In the data rows, the value 128 means zero.
Here are some points, one per row:
[155 154 164  96 105 147 148 143  78 153 162 135  95 117 138  50  97 141
 167 116 143 196 139 117  90  89 146 127 143 130 146 170]
[160 112  74  80 141 184 152 141 141 132 134  76 161 141  47 163 116 129
 111 170  45 144 133 112 140 129 103 118 190 117 100 141]
[126  99 125 135 135  90 165 127  97 108 114 124 126  91 155 151 133 152
 113 114 125  90 139 153 100 105  40 122 186 131 118 104]
[135 136 136 166 153 115 153 115  82 138 141 146 122 115 113 154 150  39
  81  94 106 137  84  80 147 114 134 114 114 108 180 104]
[168 110 169 160 157 120 102 147 208 109 155 137 127 104  85 124 131  50
 102 142 124  96 169 106 148  71 144 146  77 185 161 146]
[133 151 144 163 141 148 147  84 142  59 101 126 186 134 184 143 134 121
 155 104 128 166 152 134 207 130 150 112 193 111  95 128]
[111 131  92 139 105 172 163 125 104  91 117 214  71 122 112 132 169 100
 112  76  86 124  74 164 124 113 141  94 137 176 105 105]
[ 51 135  99  86 168 127 106 136 117 121 155 138 123 148 193 112 191 159
  77 127 181 140  84  60 105 120 179 114 129 116  99  83]
[122 140  84  85 144  95 182 114 121 145 165 137 135 132 132  91 108  81
 150 156 162  65 123 136 159 139 118 140 155  91  92 169]
[202 176  71 136 181 116  98 121 101 146  96 168 184 143  87 111  42 177
 127 111 123  96 119  96  88 112 102  85 142 109 130 118]
[128  97 134  80 156 100  54 195 148 150 107 177 113 108 129 158 132  97
  90  55  74 165 161 172 132 123 154 144 125 187 145 113]
[117 182 104 101 139 217 111 122 151 123 149 156 113 157 164 200  85 140
 136 165 134 121 103 136 154 117 133 219 114 141 127  48]
[143 133  76 142  83 119 160 135 144  99  59 136 135  99 217 115  80  52
 168 138 148 136 118 154 119 113 109 127 105 148 103 121]
[ 59  87 136 110 153 127 151  54 156 151 130 150 144  55  71 144 121  95
 164 147 116 151 108 163  79 121 149 174 173  51 156  85]
[115 132 115 123  70  56 131 214  93  81 115 132  87 120  82 148 138 145
 141 131 121 161 133 137  89 127 127 164 130 143 139 139]
[159  76 149 163  98 117 180 156 155 164 142 107 114 114 165 105 161 188
 106  78 157 122 159 158 159 124  73 126 146 162 162  71]
[117 118 122 152 174 154  64 125 132 125 117 122 136  91 144  95 101 137
 127  71 157 116 140 118 162 179 161 137 154  97 138 131]
[138 115 158 125 157 127 139 116  92 100 129 148 163 126 135 169 145 140
 146 167 187 101 163 126 104 135 202 147 102 149  97 142]
[107 103 106 122 132 137 132 143 178 154  56 104 120 145 110 141 138  92
 151 125 164 105 154  92 149  97  76 102  83 139  82 210]
[ 72 155 125 159 111 147 135 168 149 127 188 174 165 101 132 125 123 113
 107 108 121 101 129  55 111 145 149 123 146 181 125 143]
[127  86 145 146  95 194  85 108  94 126 139 104 123 176  98 129 134 116
 164 102 134 143 127 119  91  80  96 139 131 157 120 120]
[120 150 243 105 161 152 198 145 167 156 103  84 159 160 141 118  88 179
 119 112 121  83  89 189  69 133 156 162  97 148 125 165]
[161  90  82  97 137  88 126 114 170 143 101 138 152 120 197 160 164 140
  88 127 149 127 124 129  54 142  93 151 143 125  93 181]
[137 156  91  94 158  83 125  60 123 149 121 141 147 175 122 152 115 102
 141  57 153 165  77 161 160 137 168 142  93 149 167 159]
[123 134 109 130 151 150 102 175 127 172 177  92 230 148 136 176 167 151
 143 133 162 155 101 154 103  62 138  91 152 144 142 125]
[127 129 147 101 130 111 122 166 109  85 161  86 144 181 143 102 174  66
 113  95 122 104  98  85  95 205 138 183 123 100 203 146]
[135 103 147 144 140  97 176 143 147 226 143 152 123 118 139 135 100 166
 130 158 140 121 193  90 103 172  92 128 134 154 163 111]
[146 100 150  87 213 147 142 115  97  73 110 137 149  72 137  90 123  88
 180 102 140 152 181 105 112 122 119  80 106 177 123 156]
[157 195 107 172 136 137 118 110 144 176 127 111 120 133 112 123 173 156
 165  85  60  52 144  99 146 146 105  99  86  61 135 164]
[171 134 150  99 175 125 115 171 174 157 134  85  56 114 134 128  86 133
 124 105 102 166 131 126 178 131 154  95 143 129 119  86]
[128 160 126 201 108 129 144 125 188  72  86  69 118 145 122 160  80 137
  69 143 171 123 114 128 114 167 155 119 151 198 198 128]
[ 96  66 108 184 130 116 178 114 107 160 113 162 188 169 101  59 167  92
  95 196 133 126 164 160 173 134 117 154  87 147 111  85]
[106  80 169  75  76 115 174 125 108 146 133 123 156  81 146 173 111 145
 186 156 153 114 109 134 183 102 126 105  69 116 182 129]
[157 101 146 151 104 170  77 127 161  98 115 133 107  96 158 122 137 136
 103 118 157  56  93  95  69  73  78 140 168  84 126  87]
[165  96 110 157 126 106 116 134  93 107  57 163 139 103 197  87 137 177
 132 209  69 171 124 122 151 132 176 126 133  93 159 155]
[ 97 143 101 100 144 150 159 140  98  89 135 138 113 119  76 133 123 136
 146  89 158  63 131 141 178 122 131  83 158 119 145 135]
[127 100 119 124  90  80 167  64 139 108 135 123 160 168 130 192 139 167
 127  99  51 109 149  70 152 131 149 128  91 152  96  70]
[151 120 130 143 139 102 103 140 123 110 136  85 146  78 121 109 138 156
 115 124 107 125  67 192 166  70 134 180  66  97 151 164]
[127 129 150 104 163 130 130 163  93 109  71 143 152 132 133 153 115 121
  95 143 171  94 154 114 152 128 104 132 145 131  40 147]
[ 90  97  89 148 116 115  97 144 149  95 173 141 109 194 100 129  96 129
  93 123 150 211 175 121  98 105  88 136  64  61 124 136]
[184 145 163 102 100  91  59 107  94 104  90 110 158 147  94 140 135 114
 120 179 104 101 167 143 115  59 143 120 109 126  98  74]
[148 139 121 149 108 116 144 172 147  76 141  86 136 152  74 155 100 155
 167  88 165 166  92 132 104 146 124 147 110  99 119 145]
[154 112 162 183 197 106 166 148 139 141 124 148  60 148 108 154 149 142
 198 130 144 165  93  19 110 101 136 157 120 130  91 117]
[116 204 188 174 145 182 137 140  70 156 120 108 128  65 126 170 169 111
 112 140 102 161 127 128 135 154 114 132  91 124  88 112]
[151 140 109  86 112  86 145 125 134 131 133  64 109  57 105 122 154 135
 118 163 122 150 104 147 154 149 162 161 156 125  78 114]
[132 173 109 140  64 151 135 155  46 180 111 117  85 127 125 137 154 137
  70 124 111 122 184 150 110 145 193 155 143 115 118 161]
[ 70  72 132 127 149 105  81 135  68 187 119 111 152 189 161 151  89 149
 136 108  86 135  83 158 140 125  99 142 124 120 119 139]
[122  98 138 115 109 106 109 108 123  61 177  81 111 122 159 137 101  93
 194 159  72  93 162 155  73 186 135 139 150 146  90 132]
[114 113  95 156 120 158 122 160 140  91 145 110 128 153 131  89 134 170
 104 199 147 150 121 118 194 125 108 148 126 106 134 128]
[117 128 144 101 148 141 159 133 123 122 141 121 120 102 164 155 132 157
 152 151 123 153 131 104 155 187  22 151 125 111 173 145]
[110  90  82 142 173 136 109 171  75 129 133  68 111  94 109  76  73 109
 134 114 145  67 156 122 148 151 150 186 137 113 118  66]
[160  93 141  98 129 113 123 142 107 158 154 179  40 161 121 177  91  96
 127 219 132 108  74 134 124 159 159  76 146  98 120 126]
[124 126 165 152 124 100 122  32 122 121 169  90  78 121 108 101 147 192
  99 163 159 115 174 153 120 131 139  73 103 147  92 140]
[148 139 124 151 104 162 125 116 102 143 234 164 162  87 155 142  93 148
 118 116 135 170 143 128 112 112 125 165 152 150 129 167]
[ 65 127  69 106 120 154  83 108 138 139 110  65 104 101 175  92 146 135
 170 135 122  89 152  89  99 131 159  93 105 140 186 154]
[103 189 157  71 112 164 129 107 156 124 127 112  85 104 158  77  83 134
  94 134 100 153 137  99 135  94  97 101  61 121 123  85]
[160  92 179  52 104 158 117  91 110  94  89 162 112 152  82  87 174 158
  90 135 162 123  86 125 145 134  76 146 158 143 147 179]
[ 78 155 149  94 112  82 154 108 142 115  88 122 174 121 134 142 129 112
 105 113 134 169 203  99  96 116 131 100 154  35 169 113]
[161 167  95 100  97 148 114 102 124 144 163 166 121 174 154 102 104 118
 114 103 183 152 138 164 134 120 143 134 110 122 119 143]
[189 124  80 125 134 105 117 102 190 155 153 106 114  82 116 163 203 117
 133 161 173 166 144 141 108 147 129  85 135 142 129 128]
[135 189 149 144 129  58 131 145  99 126 145  99 132 194 170  80 140  82
 151 160 102 127  67 126 152 104  99 102 156 152 143  87]
[ 86 160 118 148 136 173  93  91  79 143 112 135 113 157 108 128 113 125
 159 173 105 153 157 141 131  80 102 149 171 188 219 141]
[202  94 118  91 157 163 146 110 100  69 161 129 150 165 143 146 147 138
 126 113 132 138 168 149 146 182 140 111  92 120 142  85]
[ 96 137  81 107 178 137 200 160 165  93 128 162 149 107  95  60  87 155
  82 161  90 136  84 167  78 120 139  79  96 136 145 116]
[112 146 143 203 111  78 107 132 123 139 147 145 138 124 102 111 117 166
 171 122 158 163 109 115 142 122 118  95 127 141 102 127]
[ 90 126 151 134  49 141  88 149  90 125 115 127 166  81  80 146  75 109
  86 119 142 162  98 125 160 174 105  91 106 114  76 155]
[114 145 134 173 154 128 135 132 122 141  56 130  67 135 102 149 121 100
 104  94 188 129 140 165 124 111 159 129 157  63 174  99]
[ 92 134 183 125 111 101  78 186 194  91 133 221 126 162 136 169 134 163
 175 163 103  76 162 166 174 145 141  86 157  99 139 144]
[158 137  85 164  67 136 114 130 136 124 135 178 131 107 125 115 112 136
 185 113 106 107 115 130 103 117 131 191  66 108 125 110]
[123 163 108 103 161  53  93  83 133 137 117 148 115  88 120 154 146 152
  90 161 128  91 137  97 176 145  89 181 110 183 149 166]
Along one direction, these points spread out more than along any other. How far along it is each point below, from 0 to 99? The average is 50, and the first point in the table lies past the average. One standard deviation of the points above along it is 16.
[ 94 128 109 143 167 159 163 113 147 116  75 135  81 151 114 136 210 147
 186 110 101 147 156 186 116 136 109 139 135 143  80 136] 40
[145 121 144 119  98 173 122 123 129 124 147 142 144  89 127 144 195 115
  88 114 128 100 105 102 139 125 158 102 113  89 158 139] 53
[142 141 106 166 115 152 150 121  92 152 150 110 116 164 142 169  93 123
 105 144 121  90 145 176  77 143 127  86  87 132 140 157] 56
[133  85 167 133 111 104 122 133 149 161 160 110  87 135 167 117 140  69
 111  86 113 110  99 163 139  91 131  74 108 121 119 125] 53
[ 95 131 101 130 121 141  79 145 125 146 104 101 139 123 103 110 158 165
 148 108 140 116  62 110  87 171 137  77 106 165 126  92] 61
[156 155 148 120  86 106 128 102 153 146 139 156 171 148  87  79 134 114
 163 127 124 124 133 169 143 177 134 115 202 151 133  73] 47
[135 193 149  74  84 131 128 151 155 178  87 153 144 149 124  99 167 103
 177 124 147 152 142 136 135 193  88 150 117 127  99  92] 47
[ 91 173 129 139 130  94 158 133 140 103 203 118 107 160 135 112 133 127
 105 102 101 113 150 148 129  41 131 177 173 112  93 163] 62
[161  98 121 149 112 177 121 180 186 184 112  99 147 146 142 112 126 101
 130 147 122 151 120 103 144 105 186 142 173 115 127 145] 59
[124 108 188 205 175 165  76  73 172 127 135 143 123 133 138  95 115  99
  95 132  94 150  95 133  95 194 111 126 136 111 101 173] 53
[114  67 133  92  61 119 160  55 128 137  87 124 123 147 109 109  81 154
 116  89  98 129 120  47 157 123 184 148 177 169 117 152] 44
